0: (142 111 146 134 156 125 89 146 149 133 119 128 151 140 156 109 162 146)
1: (124 121 178 133 138 110 156 113 111 122 103 167 167 136 157 52 190 125)
2: (171 146 107 148 157 134 87 138 145 154 123 101 135 162 114 125 141 174)
3: (128 111 96 144 169 158 118 121 87 167 153 100 165 127 135 140 135 198)
4: (110 153 119 130 102 105 108 172 131 192 109 172 114 127 109 124 114 143)
5: (119 122 163 96 141 96 130 139 161 101 111 107 156 143 179 131 140 131)
6: (101 104 105 109 143 167 83 138 124 151 126 155 147 122 132 150 113 181)
7: (132 131 118 113 141 174 117 67 101 143 114 142 129 116 126 122 70 131)
8: (128 136 127 124 158 123 129 128 78 103 117 88 135 137 139 130 151 146)
9: (134 144 107 116 92 116 121 137 136 126 136 94 139 117 118 139 120 135)
10: (114 119 122 142 119 150 79 141 154 111 132 113 145 157 136 130 107 155)
11: (123 91 146 117 176 130 129 103 143 161 110 125 144 61 151 121 109 106)
12: (119 105 163 116 136 113 105 179 135 156 148 152 146 153 171 105 166 157)
13: (111 125 112 135 119 140 151 155 85 81 122 154 83 84 101 138 120 80)
14: (96 117 120 144 131 126 117 186 164 60 126 111 120 104 116 141 151 108)
15: (116 157 100 119 108 101 116 173 129 187 113 163 126 115 110 141 123 131)
16: (125 153 163 143 153 110 114 166 126 187 93 138 144 112 155 90 145 123)

(146 149 139 131 149 145 143 100 126 140 130 135 59 119 100 129 85 98) 7 13
(104 114 121 144 121 117 113 189 156 73 135 118 109 112 105 150 154 97) 14 13
(143 132 118 130 89 93 172 99 142 134 139 139 125 143 130 121 120 113) 9 15
(139 114 127 137 130 141 114 93 170 90 132 127 120 149 119 138 113 123) 10 9
(102 122 127 140 119 123 116 194 176 82 138 115 104 113 112 159 146 95) 14 9
(110 124 137 123 119 112 157 119 82 140 88 174 141 116 128 101 147 117) 1 16
(113 139 99 162 120 115 124 173 94 111 135 116 124 165 126 140 148 157) 8 9
(131 134 177 130 91 101 140 166 128 135 180 140 139 176 170 119 163 150) 12 0
(135 122 106 132 68 126 136 122 106 117 138 134 140 122 116 130 112 130) 9 10
(127 129 175 113 103 93 140 154 118 147 157 140 159 165 182 115 166 152) 12 5
(125 135 112 118 168 134 144 141 96 104 125 79 139 135 126 152 154 140) 8 9
(135 151 112 109 87 137 120 138 117 121 133 94 150 122 116 151 114 145) 9 10
(101 129 126 133 140 154 147 120 73 93 108 156 129 136 119 135 138 145) 8 13
